In the rows, zero is written as 128.
name the system of each run:
Z_954, run 1 (10 x 18):
[[115 150 121 127 176 187  86 140 101 174  84 146  71 132  67 151 121 118]
 [151 164 124 168 156 107 179 137  91 150 144 138 161 133 160 172  85 110]
 [130 107  97 119  65 106 123  95 129 155 162 105 127 119 197 122 142 127]
 [141 113 116 115 135 159  92 105 142 100  88 114  58 103 123 123 122 135]
 [151 156 148 135 167 108 148 151 127  71 132 161 122 111 133 131  99 126]
 [110 116 133 143  78  90 130 142 134 106 162 129 161 134 135 111 136 143]
 [118 101 148 118 117 148 107 122 148 124 104 106 122 151  93 139 154 130]
 [127 148 135 130 173 135 142 121 135 132 117 157 142 136 104 134 140  98]
 [118 129  97 140 124 131 156 136 114 144 144 129 171 123 132 103 135 138]
 [134 113 131  89 125 139 124 137 125 156 116  93 124 123 129 126 131 136]]
Z_263, run 2 (10 x 18):
[[173 169  85 118 161 101 157 164  94  90  99 133 135  65 163 116  95 104]
 [ 84 102 174 104 123  78 137  69 109 138 174  77 127 141 177 124 115 151]
 [117 137 159 108  85 103  72 184 149 108 130 172 116 127  73 123 156 116]
 [135 114 129 203 151 141 141 122 113 140  77 116 128 131  86 139  56 137]
 [147 135 150 115 136 175 161  88 160 138 162 112 135 160 133 180 200 138]
 [144 148  63 127 100 117 125 154 125 173 123 172 158  92 138  84 138  91]
 [122  89 131 111 148 138 155 147 112  94 143  74 134 127 167  96  81 184]
 [124 151 178  74 149  94  92 133 146 117 151 170  99 146 146 155 136  85]
 [ 77 102  98 197  90 122  89 125  99 136 109 135 128 140  95 116 106 127]
 [170 123 147 112 152 176 144 131 151  90  85  84 115 126  98 166 158 148]]
Z_696, run 3 (10 x 18):
[[109 103 166 104 100 120 110 150 150  83 159 117 124 150 120 120 145 166]
 [146 121 117 148 111 125  92 148 143 135  73 148 106 108  79 111  99 113]
 [127 141 131 181 136 135 170 110 117 110 119 113 164 137 103 168 146 135]
 [133 137 127  84 117 121 132 147 151 157 142 144 164 136 128 122 179  98]
 [125 110  90 139 141 147 145 115 117 162 124 119 136 113 139  79  97 145]
 [138 142 161 118 163 134 145 157 121 109 168 137 121 152 147 154 102 146]
 [114 121 141 122  83  84  87 113 124 159 137 137 108 127 136 126 109 107]
 [123 122  89 161 109 163 117 142 108 100 112 102 114 128 125 150 138 145]
 [148 149 156  91 164 120 132 122 136 123  99 123 126 125 120 156 151  92]
 [ 98 117 113 134 112 129 137  74 137 140 152 130 130 117 126  88 155 142]]
Z_897, run 4 (10 x 18):
[[134 132  88 126 112 143  83 156 137 125 149 191  77 104 143  83 104 129]
 [149 137 159 178  93 105 126 142 102 113 134 113 105 117 112 170  73 167]
 [128 141 172 114 103 123 122 118 150 147 136 126 141 154  89 180 188 113]
 [144 116  79 142 147 172 131 102 147 143  71 127 136 122 100 117 155  98]
 [150 127 123 109 174 144 184 134 114 127 137  90 154 117 164 119 104 156]
 [116 129 133  94 116  76 123 129 140 138 172 160 151 128 172  92 124 103]
 [ 99 101  97 165  93 133  77 130 111 136 130 136  91 139 137 119  97 133]
 [140 132 179 128 146 140 117 165 124 108 118 119 109 151  96 178 104 142]
 [110 151 144 144 144 119 143  88 142 122 120 151 145 132  90 139 176 102]
 [125 127  74 120 140 168 141 128 109 113 107  97 134 105 133 111 163 140]]
Z_128, run 5 (10 x 18):
[[ 97 126 110 169 111 116 130 109 110 179 149 153 130 103 105  69  85 156]
 [150 144 153 135 114 122 137 166 104  67 127  88 128 132 133 198 137 149]
 [151 126 143 112 145 109 125  93 168 177  84 154 134 119  98 108 117  76]
 [ 93 129 122 166 125 166 161 124 107 138 193 126 143 156 134 138 139 183]
 [161 136 102  82 152 129 119 175 122 102  70 107 140 118 142 146 139  86]
 [110  98 158 116 140 123 121  73 156 174 164 144 101 140 140  80  91 146]
 [109 150  98 153  97 146 101 189  99  92 148 143 131 146 125 170 159 131]
 [140 119 128 121 159  93 131  87 124 118  62 107 115  87 128  94  88 103]
 [114 128 169 133 102 135 140 102 163 122 200 146 127 157 128 144 169 161]
 [140 149  63 134 114 133 122 172 101 136  81 133 159  96 103 115 145  97]]
Z_954, run 6 (10 x 18):
[[127 106 103 106 131 125  88  99 117 188 134 133  76 127 188 106  73 107]
 [123 127  99 150 152 162 110 133  98  90 145 132  64 130 176 140  84 150]
 [120 133 135 129 128  73 117 128  97  52 130 109 120 121 176 153 113 116]
 [102 122 155 145 105 103 131  70 144  76 159 123 109 122 132 125 153 155]
 [127 146 127 130 119 141 125 139 141  72 106 130 132 114  85 139 192 127]
 [137 134 154 133 137 103 160 126 140 128 103 124 174 112  74 111 137 125]
 [143 127 133 115 112 151 149 148 157 173 157 146 159 138 109 111 151 142]
 [131 119 112 116 123 142 101 163 121 179  97 132 136 132  97 116 115 109]
 [142 119 138 135 159 147 139 125 126 171 136 131 123 151 144 138  78 129]
 [117 131  96 121 123 126 111 139 111 142 153 144 121 140 177 134 127 108]]
Z_736, run 7 (10 x 18):
[[ 96 136 157 134 136 123  89  84 132 139 154 166  62 139 121 137 122 119]
 [145 148  77 170  94 131 124 152 128  87 123 153 142 125 137 154 157 101]
 [144 123 146 144 133 137 160  98 118 150  86  69 147 119  98 154 126 140]
 [144 129 139  71 135 148 135 108 164 154 162 139 114 132 150 120 166 131]
 [146 130 105 125 122 106 128 178 136 122 110 151 152  96 118  76  97 121]
 [124 110 169 145 147 137 130 132 123 111 142 112 103 146 118 138  75 172]
 [ 99 123 135 122 109 107  97 130 135 124 149 147 136 172 146 155 158  89]
 [119 127  77 172 127 149 136 110 108 150  98 130 138 119 112 115 123 119]
 [135 140 141  97 169 161 155 127 120 101 134  95 124 128 130 149 158 151]
 [124 149 142  96 114  84 134 126 126 163 149 147 150 104 129 105 139 111]]
Z_488, run 8 (10 x 18):
[[143 127 110 133 117 122 112 146 146  68 114 138 135 153 158 167 154  84]
 [106  98 112 150 117 101 136 115 151  83 130 136 172 151 152 107 132 105]
 [106 110 155 119 148 130 149 151 148  97 147 130 172 157 110 106 138 146]
 [112 129 148 138 145 107 151 151 113 157 124 129 181 134  91 115 108 130]
 [101 132 152 131 138 141 141 102 105 173 141 106 130 131  95 132 136 154]
 [134 147 113 103 145 154 121 132 110 167 108 117 113 101 103 127 146 126]
 [143 141 105 126 128 130 138  97 115 140 138 123  99  94 161 119 120 139]
 [152 132 125 104 101 134 108 144 142 116 145 133  98 115 149 132 138 136]
 [145 116 120 146 109 109 109 138 139 113 117 146 115 122 136 120  93 116]
 [128 121 155 143 130 134 123 119 144 103 140 132 113 158 130 156 121 131]]
Z_480, run 9 (10 x 18):
[[160 126 108  95  95 138  96  70 162 178  98 129  94 114 144 143 174  76]
 [155 143 125 129 210 174 169 108 142 102 139 150  93 110 145  98  93 151]
 [121 126 130 115 114  94 141 185 131  43 142 121 176 131 144 117 145 134]
 [ 82  98 127 100 109  84  96 103 114 186 126 110 144 141 144 101 114  98]
 [127 134 179 124 144 157 108 128 131 154 133 133  75 128  78 137 105 170]
 [143 137 120 189 120 128 135 130 130  83  86 130 149 130  97 164 135 110]
 [122 124  95 142 102 138 156  82 130 157 172 123 144 131 173 127 158 133]
 [147 135 117  75 145 153 125 163 153 133 130 156 124 105 110  86 151 132]
 [132 125 139 121 166 105 151 155 102 121 105 105 166 132 141 131  82 117]
 [ 94 137 150 125 105 108 102 138 108 138 173 140 116 151 139 157 137 132]]
Z_897, run 10 (10 x 18):
[[130 130  55  89 150 172 122 198 110 113  69 119 156 102 103  87 165 109]
 [132 131 168 112 166  94 172  97 104 165 146 112 123  78 125  70  58 174]
 [118 175 112 110  90 115 105 150 114 162 211 185 111 134 179 153 163 113]
 [147 112 112 158  83  96  71 129 117 124  51 107  93 109 109 147  82  94]
 [129 121 192 122 160 168 153  85 137 153 150  88 106 173 119 194 138 164]
 [153 150  93 114 157 132 139 132 171  88 103 175 161 133 139 125 181  57]
 [106  89  88 158 133 125 159  90  99 107 114  67 144 104 156  77  99 164]
 [135 127 167  59 132 127 123 192 145 127 196 143 128 150 158 111 126 156]
 [116 129 116 189  93  90  91 111 144 130 116 193 116 117  97 100  94  99]
 [113 128 130 158 115 173 125 160  80 128 131  76 122 150 104 188 139 177]]
Z_696, run 11 (10 x 18):
[[ 68 138 140 163 142 139 127 176  98 139 205 171 155 198 132 157 120 144]
 [102 149 107  96 106  86  69 181  63 178 107 127 125 116 128 138 116  84]
 [ 93 136 119 140 137 173 130  92  67 159 122  60  95 122 118 173 155 168]
 [156 188 137  66 151 143 118 126 133 120 150 157  75  91 140 153 185 118]
 [140 120 114 133 101  92 148  62 126 116 131 102 105  59 153  75 118 155]
 [169 110 158 121 122 156 147 163 175  59 149 119 121 139 130 137 126 178]
 [161 108 148 143 109  85 105 112 177 147  91 156 126 129 105 117  86  84]
 [107 107  92 203 107 151 152 123 130 100 135 125 172 165 127 144 143 134]
 [133 137 123  80 167 123 125 176 134 141 105 141 168 153 131 137 146  70]
 [ 69 107 114 142 147 136 133  78 102 183 139 115 134 135 124  91 121 136]]
Z_736, run 12 (10 x 18):
[[109  74  87 152 149 151 155 101 171  89 178 152 146 170 206  68 101 134]
 [ 53  95 125 131 159  88 135 136 104  55  92  94 189 136 107  78 135 122]
 [ 39 139 146 157 141 139 139  66 103 144 189 143 117 133  92 102 163 176]
 [ 96 156  81 111  79 133  98 180  92  87 142 126 131  98 114 127 214 142]
 [135 165 151 146 120 131 122 124  88 180  89 111 100  82  42 153 125 150]
 [188 160 139  95 103 169 118 149 154 148 171 147  76 130 156 189 156 138]
 [189 125 117 120 104  89 115 167 142 161  69 129 155 114 126 138  88  72]
 [166  96 148 144 169 170 148  98 159 143 134 124  92 157 156 136  59 148]
 [122 110 127  95 142  93 127 150 154  86 132 138 176 167 179 121 138  74]
 [ 86 102 105 178 147 114 152  81 111 148 122 129 155 121 120  69  86 136]]
Z_128, run 13 (10 x 18):
[[ 56  89 154 140  83  41 100 126  52 168 141  65 139 117 145  90  38 163]
 [106 162 215 107 107  85  71 125 108 110 113 110  85 150  79 234 175 107]
 [ 99 191 117 171 182 108 156  56  99 190 114 188 143  93  76 114 144  79]
 [150 167 112 134 140 155 214  95  96 106 197  87 150 118 206 182 178 168]
 [214 133  89  45 123 161 111 150 176 175  95 139 105 100 159 119 153  81]
 [124 101 123 151 134 181 118 146 138 159 191 165  74 136 138  79  46 203]
 [154 123 123 159 117 116  90 215 127  30  95 136 126 162 141 181  89  97]
 [108  75 142 170 133  94 120  32 171 138  74 130 132 138 100  88  92  94]
 [ 76 124 126 156 109 170 151 125 123  84 167 110 167 164  93 147 217 173]
 [135 142  94  62 155 100 145 156 104 132  67 100 176  72 121  77 154  94]]
Z_263, run 14 (10 x 18):
[[123  77 123  40 101 183  49 162 156 152 101  99  68 130 106  87 156 148]
 [122 168 109 158 205 158 112 113 107 103 113 189  44  87 113 102  78 133]
 [113 141 113 176  96 120 145  63 102  63 151  92 106 125 180 190 172 140]
 [161 125 132  89  70  73 113 102 161 139  87 116 135  73 107 101 165  96]
 [114 115 156 156 149 115 173 116 135 122 149 137 149 101  88  55  82 185]
 [152 155 169 135 141 109 160 169 141  81 159 146 165 159 138 181 139 120]
 [118 102 121 143 101 103 113 127 131 202 105 123 171 164 124 135 101  83]
 [122  99 125 106 145 197 127 163 150 136 134 116 134 155 101 111 145 167]
 [147 166 103 117 184 146 126 148 116 135 124 167 109 124 150 143 115  90]
 [ 88 111  96 135 104 131 119 101  93 133 150  90 122 131 175 131 137 139]]
Z_488, run 15 (10 x 18):
[[ 85 101 180 121 149 165 106 103 130 107 106  89  92 144  60 129 148 176]
 [169 177 121 120 186 123 152 125 125 152  74 154 146  94  96 136 134  73]
 [126 140  92 167  88 144 172  75 110 132 182 105 133 106 168 140 166 166]
 [156  96 112  60 103 152  99 186 149 124  96  92 127 121 127 106 142 134]
 [151 111 144 154 140  95 139  97 152 150 138 163 118 117 150  88  43 123]
 [130 143 162 133 123 166 115 169 134 123 179 146 106 174 116 186 142 156]
 [105 118  94 145 127 104  93 145  91 142  63 116 144 135 119 142 110  73]
 [ 97 120 143 122 162 138 144  47 140 108 155 121 107 141 153 127 161 138]
 [136 159  98  92 140 136 130 199 127 105 126 163 157 107 115 108 171 109]
 [118 109 129 160 105  79 153 100 105 113 138  98 144  99 148  97  81 161]]
Z_480, run 16 (10 x 18):
[[ 56 126 136 164  91 139 102 121 117 200 178 163 143 158  69 116 159 152]
 [168 140 107 150 105 179 136 157 121 178  72 108 135 100  46 143 142 146]
 [175 175 123 142 154 139 189 109 128 154 143 132 167 138 159 194 158  97]
 [121 165  66 113 132 144 119 169 114 128 178 190 118 108 171  98 142 114]
 [167 118 119  72 127 112 116 184 107 117  96  83 118  91 158 117  87 135]
 [121 134 185 101 153  79 108 103 128 117 139 132 100 155 163 171 106  91]
 [ 90 115 114 173 119 137  84 109 118  94 138 153  68 123 121 105  98 150]
 [153  95 139 136  87 135 141 104 157  95  96  67 132 112 111 133 143 156]
 [114 125 139 125 157 122 158  69 168 142 142 153 162 152 128 111 161  98]
 [ 99 122 112 136 146 157 143 165 117 135 155 149 150 121 102  70 118 171]]

runs to name:
run 17 (2 x 18):
[[165 147 132 105 132 137  94 177 140 162  62 140 147 155  88 195 158  45]
 [131 113 115 188 150 119 176  57 144 199 135 156 162 130 131  88  70 113]]
 => Z_954
run 18 (2 x 18):
[[147 116 141 123  65 137 115 142 131 124 101  77 114  88  69 134 155 180]
 [152 143 142 141 155 104 164  61 154 154  98 140 159 130 122 154 144  70]]
 => Z_480
run 19 (2 x 18):
[[149 159 158 159 229 196 162 108 150 199 129 191 116 167  82 156  85 114]
 [113 181  74 158 160  91 175 139  62  95 115 123 198 120 172 166 162  69]]
 => Z_897
run 20 (2 x 18):
[[ 78 138 104 100 122 148  98  72 118 127 184 152  62 112 161 101 184 145]
 [136 174 101 139 112  99 117 172  99  68  85 148 130  64  83 122 152 113]]
 => Z_736
run 21 (2 x 18):
[[166 126 183  64 135 126 207 107 206 125 193 120 184 139 152 116 194 155]
 [115 139  97 137 118  65 127 199 125 156 157 211 203 133 139  70  82  76]]
 => Z_263
run 22 (2 x 18):
[[105 135 106 164 114 123 141 138 125 143 117 159 166  99  60  70 141 137]
 [126 127 147 123 123 178 133 170 115 114 157  99 109 134 103 145 140 199]]
 => Z_736
run 23 (2 x 18):
[[113 109 113 146 147 185 137 127 137 187 152 144 144 174 121 124 125 134]
 [117 130  89 103 158 142 120 152  94 156 104 114 142 141 156 137 127  89]]
 => Z_954
run 24 (2 x 18):
[[181 171 161 160 147 141 177 211 148 107 122 175 175 100  28 119 114 165]
 [151 101 161 118  59  85 131 193 162 203 144 134 214 166 101 127 113 112]]
 => Z_954
run 25 (2 x 18):
[[153 129 123 223 104 112  95  85 126 129  26 137  85  78  40 138  71 113]
 [189 132 164 132 133 202 169 107 194  84 168 120 110 180 151 224 185 156]]
 => Z_736
run 26 (2 x 18):
[[152 144 124 131  79  92 123  81 134 149 104 126 105  56  99 104 145 129]
 [177 131 116 119  95 180 140 122 134 179 152 102  98 125 150 165 139 160]]
 => Z_897
run 27 (2 x 18):
[[ 87 145 132 102 206  78  84 169 113 156 110 207 151 160 127  96  74  31]
 [ 47 112 118 188 105 101 115  43  74 119 182 100 102 165 203 167 120 136]]
 => Z_128
run 28 (2 x 18):
[[ 82 119 113 159 135 149 150 153  62  91 148  80 129 115 118 113 112 204]
 [ 73 154 171  83 121  96  86 108  92 130 145 116  97 131 109 156 185 119]]
 => Z_736
run 29 (2 x 18):
[[111 107 167 119 115 115 154  71 147 177 173 102 158 162 151 139 144 137]
 [103 126  94 107 143 177 104 183 128 168 121 154 140 143  88  94 146 124]]
 => Z_488
run 30 (2 x 18):
[[151  90 176  92 168 130 148 134 167 115 149 118 130 164 168 118  76 144]
 [100 101 100 143  92 138  77 164 144 152 129 159 144 182 126 134 136  93]]
 => Z_128
run 31 (2 x 18):
[[ 89 136 153 120 146 116  82 120 122 107 151 165  77 147 131 137 122 115]
 [119 107 112 164 110 129 111 116 113  89  92  96 101 107 108 118 105 155]]
 => Z_480
